Each path below is one point turned by a fixed rotation once a step. After each direction that follows a path, write how fast that rotation turns it, in degrees a step (0 if it stays still).
Each turn is a multiple of 5 degrees from 10 to 175, or 0.
Each row of a path follows its step; steps can be skipped.
path 1
step 0: [-21  -3  17 -22  15   4   6  -1 -13  -1 -25  -5 -27  -4   7   6  34  18
  -9 -20 -17 -14 -23  25   5  -3 -23  16   8 -10 -17   2  25  22  -1   1]
step 1: [  0  27   1   7  -9  14  -2   9  12   4   9 -12 -19   0 -18  14  26  10
  10   1  28 -14  21  32  17  24   7   8  13 -18 -24 -12   2  11  22 -23]
step 2: [-31  15 -11 -11  -3   2  -7  11  11   4  23  19 -14 -11  26 -19  24  -3
   4   5 -18 -29  25  25  -7  -4  -1  12 -29   7  17  -3  11   2  13 -20]
step 4: [-13 -14 -11  -7  -8  -5  28 -21   3 -17 -24   4 -40 -10  -6   3  17  26
 -22 -24 -17   6  11  20   0 -16 -17   5  -1  11   5  -2  29 -11  -7   5]
step 5: [-16   0  -2 -12  14   0  -8  -9   6   4  -6  -9 -38  14  -1  37  11  35
  12  11  10   8   4   2   3  27   0  19  21   2 -26  -1   8   4  31  -4]
step 6: [ -1 -16 -13 -25   5  -2 -10  11  -9  -9  17  -1  -8  -2   7 -16  17  12
  -7   6   8 -17  13  34  -2   7  -5   7 -26  13 -26 -27  25  16  10 -38]
step 7: [-24  34  22   5   8  -7   0  -1  -8   7 -18  19 -15 -28  26  -4  -7   4
   6   4  12 -19  15  28 -13  25   1   0 -26  -9 -21   6 -10  18  11   7]
step 8: [  9   2  11  11 -31   1  12  -3  14 -11  -3  21 -18   2  -3   0  32  19
 -19 -15   7  -6  24  37   5 -17 -12  14 -16   2   9  22  12  28 -10  11]
step 9: [-39  14 -29  11   3   7 -19 -12  12 -16  -7  22 -36  -7  -1  33   5  22
 -11 -10  -2  -3  17   9  -4   5  -3  11  28  -2   9   3 -13  -3  12  -9]
step 10: [ -5 -39 -19 -18  -6  -8  -8 -19   6   4  17  12 -25 -14   3  -7  29  15
   6  26 -11  15  31   0   4  15  -2  11   0  11 -25  -4  14   8  -6 -21]
step 11: [-13   7 -13 -22  15  -3  14  -9 -50   0  -1  17 -24 -13  21   8 -19  16
  -4   4  -7 -11   4  29   6  18   6 -10  -7  -5 -25 -10  15  10  12  10]
[-10   7  -4  -4   5   7  -7   2  -7   7  -4  12   1  -2  -6   6  -5  -5
  -2  -2   0   0 -10   3  -7   7  -4  -4   3   0   1   6   4  -7  10   7]  170
[ -7   9  -2   2  -4  -5   3  -9  12   3 -12  -3  -6  -3  -2  -6  -1  -4
  10   6  -8  -1  -2  -5  -8   2  -2   1  -8  -1  -2   0   0  -9  -2  -8]  140
[ 5  2  5  9  6 -7 -1  4  3 -7  3 -3 -3 -2 -7  7 -3 -5 12  6  3  9  6  7
 -9 11  3 -5  9 -3 -1 -1 -1  3 -1  5]  170
[ 6 13 -2 -2 -6  0  2 -3 -1 -3 -1 -8 -3 12 -8 11  5 -3  2 -7 -2 -9  4  2
  1 -4  5  8  5  9 -1  6  1 -4  3  5]  95
[ -1  14   3  -9  -8  -3   4   9   4   0   6   1   1  -3  -1 -12  -7   0
   2  -5   5   2  -3   2   0   5  12   1  -6   3   8   1   1  10   4  -1]  70
[ -2   4   0  11  -3   5  -2   6   1  -3   1   8  -1  -8  -5  -4  14  -3
   4   6   5  -9   2   2   2  -9   0  -3  -2  -1   9   6 -14  -1   1   2]  60
path 2
step 0: [  6   4  16  -3  -1 -20   2 -18   6   1  32 -13  -1 -10   0 -22 -28   8
 -20   8 -24 -20  18   8   3 -18 -30  12  36   2  17 -35 -19  13  -1  30]
step 1: [ 18   0  29 -20   8 -18   4 -13  -3  20   4  17  20   6   0 -22 -13  16
   3  12  15   0 -27 -11 -34 -10  -6 -16  -6  13  -2 -34  36 -21   4 -36]
step 2: [ -3  15  -6  17  11  -6  19 -28  13   6 -15 -25  44 -38  15  -2 -30 -21
  20   7  -5  -6  21  -5  -7  10  -6  20  -5  -3 -31   1  -8 -24  -7  -9]
step 4: [ -5  12  14 -16 -10   8   6 -17   1  16  15  15  31 -17  11  10  24 -17
 -52  20   6  -6  -5  -6   8  10 -23  -5  -1  -1  10 -38  23 -15 -21 -19]
step 5: [ 18  13  27   0  40 -11  -5 -16   2  22   5 -42  19   7  18   4 -14 -35
   0  -5   8 -12 -19 -10  -1 -28 -23  22  -5  12   0  19 -19  -7   7 -16]
step 6: [-12  39  37 -15 -15   1  24  10  14  21   6   8   2   5   7 -22  -8   1
  32  27  -3  21  20  -8   0   4 -25  -9  26  12 -22   0  -8  20 -25  -2]
step 7: [ -2   2  10 -23 -10 -15  14 -36  20 -11  -6  21   6 -39   8  11 -27  -8
 -22   8   4  30 -21 -30  -1   2 -17  12  -5   3  43  -7   0   0   0   2]
step 8: [ -6  19  25   5 -14 -11  -2  -9 -14  10  11  -3  22  -6  -1  13  -8 -15
  16   5 -18 -66  -6 -23 -24 -20 -28  -6 -26   0   9   8   2   6  -1  -5]
step 9: [ -6  23  13 -29  13 -13  18 -24  -1   1  14 -18   0  -3 -31   0   3 -27
  15  -9   2   6 -13   0 -24  25 -10   4  34  32 -27 -21   6  -3 -27  20]
step 10: [ 33  21  25  14  20 -25  16   7 -13 -14  -7  10  -3 -25  33  17  -6   5
  -2  18   6  11   5 -16 -10  38 -18   9  -6   7  20 -29 -17   8   2 -24]
step 11: [ 10 -18  10 -19 -30 -33  -4 -26   8  30  19 -29  18   3  -2   7 -13   3
  -8   3 -26 -11  32 -12  -5   3 -46   5   0 -19  -2  -7  -4   3  11   3]
[ -5  -2   2   2  -8  -2   8  -4   9  -2  -9   3   4  -3  -2 -11 -13   9
   5   2   1   5  -1  -3  -6 -14   4  -4  -4  -3   1   4   5  -1   4   3]  65
[ -2 -10   4  -3   3   3   5   9   6  12   3   2  -4  -7  -8  13  -4  10
  -5   0  -3  -1  -2   1  -4   0   4   5   3   6  -5   3   4   2 -11  -6]  135
[ -5  -1   6   5  -4  14   0  -5  -4   9  -1  -1  -2   3   3   3  -5  -2
  -5 -11  -2   5   4  -4  -6   6   1   1  -4   0   9  -8   6   0  12  -9]  115
[  0  -4  -2 -13  -3  -1   2   1  -6   2 -14   4  -2  -4  13   6   2  -4
   1  -3  -2  -4   7   7  -5  -9  -5  -2   6  12  -1  -3  -3  -5   3   1]  0
[  9  -4   9   3   8   0  -1   5  -9  -6   1   6 -10   3   5   0  -5  -1
   5   7   5  -6  -7  -4  -6  -6   6   9   5  -3   9   6  -2   2   5  -5]  155
[  8  -9  -3   5   1 -12  -1  -3  -6  -2   0  -5  -2  -5  -5  -3  -3  11
   4  -1  -1  -6   8   5  -9   8   3   1   1  -3  -5 -15   3  -5   3   0]  35
path 3
step 0: [  5 -17 -20   4   1  13  31 -16  27  12 -14  33 -19  14  -5  -1   6   9
  -5  24   3  -8  -9  -8   6 -12 -23  46  22 -36 -19  -7 -15  -4   4 -15]
step 1: [  9 -16   6   6   4  14  21 -20  26  -8 -16  11  10   4  -4 -16 -16  55
  -7 -15  -9  -7   2 -21  39  -8   3  33   3 -35  -2   0  16 -10  -6 -14]
step 2: [ -6 -38  -7  -4  -4 -14  13 -11  19   0  20  17  -3 -22  10 -17  -9  40
   2 -18 -22 -15   0  -6  33 -24   7  -2 -27   8  23 -24  11 -30  -6 -12]
step 3: [-17 -16 -38 -27 -24  -8  13   5  11  13  10   5 -23 -14   0 -16   8   3
  -1  -7 -13  -1 -36  13  27   5  -3   0 -13 -11  35 -44 -17  -3  -9  -7]
step 4: [-15  -1  -3  -2 -24  34  25   9   0   6 -28  -8 -51 -22  -2  -6   4  -5
 -18 -11   1 -15 -13  16  20   4 -17  17  21 -20  27 -23  -2   6   5 -19]
step 5: [  9 -16 -16  22 -28  36  18 -13  -3   3 -18   3 -35  12  -3  25 -18  22
 -10 -19   2 -33   4  18   6 -32  -3  29  13  -4  -1   3 -10 -19  16  -9]
step 6: [ 17 -29 -27  22 -18  24   6 -10  -7 -22   2  36  -4  19 -27   0  -7  40
  -2  -1 -13  -2   0   9   9 -13  18   9   4 -25   6 -15  -1 -27  -8  27]
step 8: [ 16  -8  -9 -18  -6  -1  45   7  14  26   0  14   6  12  21  -1 -21  -2
 -23  -5 -17  -1  -6   4  48  -1 -28   9  19  15  29 -26  -5   0 -17  -4]
step 9: [-34  -2  17  16 -30  -2  29  -6   4  15  -6  16  -9   6  -6  24  -8   9
 -11  -7 -34 -26 -12 -15  33   0   4  20  27   7  18 -38  -3  11  -1  -6]
step 10: [-28   3 -30  33 -21 -14  14  -1  -3  -8 -13 -19 -31   6 -15  -4  -2  41
  16   7 -21 -34 -15  -4   6  -1   4  27  21  10  14 -13  10 -21  -1  -7]
step 11: [  1  -6 -32   7 -10  16  23  22 -11 -19  -1  20 -24  10  16 -28 -16  21
  38   2   6  -6 -13  13  -2  -6 -14  23   9  -9   0 -27  25 -37 -10   0]
[ -9   8   1   2   2 -11   6   0   6   3   6   5   3   2   2  -5  -3   5
  13   9  -1  -1   0 -11   3   3  -8   7   3   1 -10  -2   9   3   2  -4]  35
[ -6  -5  -1 -12  -1   8  -2  -7  -3  -7  -4   4   4   3 -12   7   0   2
   5   1   1   7  -2 -11  -6   9   1   4   1  -2   6  -8   1  10   0  -1]  125
[  1   4   7  -7  -2  -3  -3   3  -3  -5   1  -3  -8   1   2   6   3   0
   5  10  -8  -5 -11   6  10  -5   2  -4   2   5   9   2   0  12   8  -4]  65
[ -9  -8  -9  -5  -2 -13  -4   6  -1   4   0   4  -4   2  -7  -3  11   4
   1   5   6  -4   7   5   0  -2  12   1   0   3   3   4   5   1  -4  10]  95
path 4
step 0: [-11  22 -13 -17  -5  -5  16  19  11  -5  37 -10 -19  -6   9 -22 -10  21
   4  21 -27  36 -15   8  17  28  31   9 -12  37  11  -8  23   5  -4  -1]
step 1: [-39   4 -15  -4  25   6 -15  -7  18 -24  12  16 -24  41  -4  17  31  12
  -7   0  -2  -5 -21  15 -14   6   9 -20   7 -31  -3  33  -4 -25   0   3]
step 2: [ 10  25 -14   1   5  43   4 -14 -11 -46   3  13  15 -21  -8  14  -5 -40
   1 -31  19  13   1   5  22 -13 -19 -19  -7  17  -7  -5  -6  -7 -14 -19]
step 3: [  0  12   7  -7   1  22  -9  -5  44  19  33  -9 -16 -24   6 -21   2  20
  24  -2 -21   1  -9  -6 -25  -6 -34  -9  -7  33   1 -33  13   4  -9  20]
step 4: [ -4  -6   1  -3  10  -7  26   0  -9 -38  20 -13 -17  12   3  13  27  25
 -23  43 -14   3 -22  16  -8 -12  14 -17 -42   9  10  17   9  11  30   4]
step 5: [ -7  23  22  13 -16  19   3  -7   3 -12   6  27  -6  13 -31  40  -6 -16
  24  15   4   5  -4  12  12  17 -13 -28   3 -30  10   3   3 -42  -8 -28]
step 6: [ 28   6   0 -11  -6   0  -9  -9  25 -28  22  15  11   7  -8   2  -6   1
  36 -57   3  -8  -2  13   7 -14   1   6 -25  20  15 -19  11  26 -24  18]
step 7: [-22   4  29   1  43  29  27  -9  21  12  -2  -8  -6 -20   2  17   6  38
 -12  14 -17  -7  22  15 -26 -19  -2  -9  -6  11   7  11  10  32  -3   6]
step 9: [ 22   9   4 -29 -11  13  -4   2  -6  -1  16  25 -13  55 -22  11  10  16
   9 -28 -17  12  -2 -16  -6  20  -8 -27  10 -14  17 -12  -7  -1 -40   4]
step 10: [ -4  14  33  13  27 -11  -4 -20   5 -18 -11  -7  29 -10  22  -2  30  14
  -2 -36  21  14  13  21   8  -9  -1 -40 -17  18 -10   9   7  26 -19   9]
step 11: [ -9  -7   1  -6 -11  28  36   1   9  25   7 -10  -8 -20   9 -21 -14 -18
  14  33 -23  13   8  53   2 -15 -31 -20  11  -7   9  12  -4  14  -8  12]
[ -1 -12 -14  -5   1  -6   1   0   1   2  -1  11  -6   2  -6   4   4  -1
  -3   9  10   0   4   2   2  -2  -2  -2  -4  -1   8   3  -2 -11  -7  -8]  100
[  4  -2  -6   3  -2 -12   4   0  -7 -12   2   2  -4  -3  -1  -1   1  -8
   1  -4   3   4   3  -1   9  -5  11  -5  -1  12  -1  -2   8   9   8   0]  175
[ -3  -4  -1  -5  -3   5   7  -4  -6   3  -7  -3 -12 -11   8  -2  -3   8
   1 -10   7  -6   0   7  -1  -4 -13   5   0   6   2  -2   6   0   3   0]  90
[-10   3   5   0   5   0   3   5   1  -1  -2   7  -2  -2  -9   4  -9   4
  -1  -4   4  -1   3  -1   1   2  13  17   4  -3  10   1   4   6  -5   4]  45
[  4   1   8  -2  11   3  -6   0  -2  -4   0  -6   1  -1   1  10  -3   5
  -7   7  12   6   3  -1   6   5  -5   0   4   2  -4  -3  -2   8   2 -17]  135
[  0   0   0   4   3   9  -5  10   9   3  -6   2   8   0   6  -3   8  -7
  -2  -1   5 -10   8   0   6  -1  -2  -4  -4  10   9  -8   1   5  -3   4]  95
path 5
step 0: [  3   8  -5 -12  -3 -24  28 -20   7  -6 -10  17  52  25 -15  -7  10  14
   1   0 -41  24  -8  11   1  -2   2 -14  10 -10 -12  -3 -22 -27  12 -14]
step 1: [-16 -15  20   6 -19 -26  23   5   1 -19  -4   4 -12 -23 -30 -18  -7 -20
   8   7  -3   0   2   8  20  31   4  31 -23   9 -18   7   3  34 -32  -9]
step 2: [ -3 -30  24  22   9  13 -28  27 -11 -41   9  22  19  10  -6   2  33   3
   2  -6 -33  -5  13  12 -24 -24   3 -12   7   4  17   9  -4   2  -1  -3]
step 3: [-11  15 -20  -7  19  13  -5 -16   6  11 -21  14  13  11 -22 -39   5  13
  25  30  -8   5  -1  24  11  14  15  28  -4 -40  -5  10  -5   3  19 -21]
step 4: [  7 -24   0  13  13 -30  26  -3  18 -27   3 -10  10 -21   6  12  -4  14
   0 -11 -36  19  31   7  -2  23  -7  -5 -31  22 -12 -17 -10  -1   2 -34]
step 5: [-24 -21   9   1 -27   4   3  13 -10 -19   8  19  38   6 -47 -18   8  18
 -13  -6  -7  13 -29  -5   4   2  13   2  14  -8 -12  20 -18   1 -30  14]
step 7: [-11 -14 -20 -17   6  12 -26  15  17  -5   7  13  21  -4   4 -10   6  15
 -15  19 -40  35  39  22  -9  -5   4  -7   6  -9  -1   7  -5 -27   3 -32]
step 8: [ -1   8   7  13  13   3  42 -22  21  -7  -3  -1  38   3 -24 -22   0  19
  12  -4   2  32 -18  10  15  19   2  30 -25   5 -12 -21 -14  19  -5  10]
step 9: [-12 -12  11   1 -31 -37   0  31 -17 -37  -9  13  21  -4 -21   2   4 -21
  -9 -19 -26 -24  19  18  -3  26   4 -17   5  20  -8  -4   3   3   2 -13]
step 10: [-20  -7  32  15  -5  20 -19   4   6  -8   7  13   1  -1 -14 -14  15  -4
   6  33 -19  24  -6  35  11 -34   0  23  -1 -36   1  28   1   8 -19   0]
step 11: [ 22  -1 -18   0  40  -2  -1   6  11 -17 -15  28  20  12   5 -27  11   5
  18  12 -24  -1  21   3  -9  21   9  28 -16  22  18 -30   4   6  15 -22]
[ -9  -9   8   4 -17   1   9  -3  -5  -3  -8   9   0   2   5  -1 -11   1
   1  -1   4  -4  -4   1   0  -1  -3  -3  -6   5   7   1  -2  -5  -6   1]  90
[ -3  -7  -4   9  -4   3  -9   9   3   3  -8   5  -6   0  -1  -5   3  -9
   5   7  -2   2   7  -8  -4 -11   0   1   2  -9   7  -7   1   5   3   6]  90
[ -1  -4  -3   1   8  11  -5   4  -2  -3   0   1  11  -5   5   6   8   1
  -1  -1   2   4 -12  -2  -1 -10   0   3 -11   3  -1  -3  -1  -6 -13   4]  130
[  1  -3  -2   5  -2  11  -3  -5   2  -7   8   5   0  10  -3  -6   8   2
  -2 -11   8   2   2  -5  -3  11   7  -1   1   9   5  -1  -3   7   3   9]  115
[ -5  -1   0  -6  -9   1  -4  -4   7  -2  -1  -1   5  -1   3   8   3  12
  -5  -5  -7   1   8   2 -10 -13   1 -11   5   0  -2   7   6   7  -1   1]  145
[ -5  -5  -8   6   5 -10  -1   4  -4   3  -3   2   4  14  -3   6   1  -6
  -8  -3   2   7   1   0  -9   0  -1   2   7   6   2   8   2 -12   2  -5]  155
path 6
step 0: [ 11  18  -7 -14  31  20  13 -16 -19 -14  -4  -5 -37 -16  23  14  10  -1
  -6  44 -28 -19   6  16   1  -7  -1 -27 -22 -12  11  11   0  -2  15   4]
step 1: [  2  -5 -40   3   3  13   9  -5   6   5  20   9  23  -1 -22  14  -1  36
   7  12   8  -2  29   5   4 -25 -26  30  12   0   1 -28 -32 -15  16   4]
step 2: [-23 -10 -14  -1 -13   2  -8 -28   1  40 -19 -24  15  16   1   7  36 -20
  -6 -32   9  -9   0  -4  -8  10 -19 -17  -9  27  -2 -13  27 -11   5   7]
step 3: [-13   9  -2  -2   6  14   7   5 -20 -16 -20 -22 -38  -1  42  32 -14 -14
 -11   4 -12 -19  17 -16   8 -10  30  16 -29  -5 -22  -7  -3   3   2 -11]
step 4: [  8   8  -6 -25  -6  -6 -10   7 -20 -17 -18   8   6  -9 -17  -5   2  32
 -14  31  25   2  20  -7 -19 -23 -23 -14  18   1   5 -36 -28   9  14 -26]
step 5: [  0   5 -10   9 -24  26 -10  -5   4  17   8   8  10  41   3 -16  37   7
  -3   5 -16  -4   7   3  -7 -11 -20 -29 -16  26 -19  16  11  -6  22  37]
step 7: [  2  10  14  -1  14 -10 -23 -25  -8   0 -17   3  -8 -21  -1 -20  -5 -15
 -43   0  -2 -10   0 -28 -15 -27 -19   1   0  -1  31 -38 -16 -17  11 -18]
step 8: [-10   0   5   2 -17  -5 -22 -21  18   8  26  -2 -22  29  -6  25  11  23
   8  29 -29  -4  19 -13   1 -16 -17 -15 -21   8 -10  10   1  39  21  -3]
step 9: [ 34  -4 -44 -31  14  14  31  -2  16 -11  -5 -25  -5   0 -14  12  27   4
   3   5  17  10  11  19  17  -7  19 -19 -17  -8   2 -19  16 -11   7  10]
step 10: [-17  -5 -18  15  34  25   4 -20 -20  14  -9   9  -2   1   9   3  -8  -7
  -8  10  -2 -14 -20 -19 -26   0 -23  23  -3  11  12 -29 -13 -43  17  21]
step 11: [-29   6  -1   3 -35  -3  -7 -25  -6  21  -1 -10  -9 -16   7  26  11  11
   3  -8  -5 -33  42   6   4   4 -26  11  -6  -1   0   9   5  16  18 -34]
[ -2  -8  -3  -6   8   4   3  -7  -1  -2   3   2  -1   8  -3 -13  -1  -1
  -7  -4   8  -6  -1   5  -2  -6   6   3  13   7   3  -7   1   9  -2  -3]  135
[  4   1 -13   2  -7   4  -2  -1   4 -10   0  -6  -2  -1   8   3  -4  -2
   1   3  -4  -8   6   7  -1   0   7   4  -2   6   9  14   1   8  -6  -2]  130
[  0  -4   4   5  -5 -10  11   5  -5  -5   1  -6  -1  -1 -13  -4  12   0
   2  -1  -8  -3   5  -2   2   0  -5   7  -2  13   2   0  -1   6   1   6]  110
[  7  -3   0   1   9  -4   0 -12  14   1  11   0  -7  -3  -9   0  -1  -2
   1   4  -7   3  -5  -2   3  -2  -1   2  -5  -7  13   0   5   0   4   1]  40
[ -2  -7   1   0 -10  -5   3   2   2  -9  11   1  -1   0 -10  10   1  -3
   4  -3  15  -9   5   1  -4  -3   3  -1   1 -11  -3   0  -3  -6   3  -5]  145
[-3  8  6 -6  8 -8 -4 -2 -1  2  3  7  6 -1 -1  0  3  3 -2  7 -3  1 18  6
 -4 -9 -5  1  5 -5 -1 10 -4  5 -1 -1]  100
[ -2   5  -4   8   5  -1  -6   3   8   0 -13   1   0   7 -14   3  -1   4
   2  -8  -2  -6   1   7   0  -3   3  -4  -2  -4  -8   0  14   4  -2   4]  110
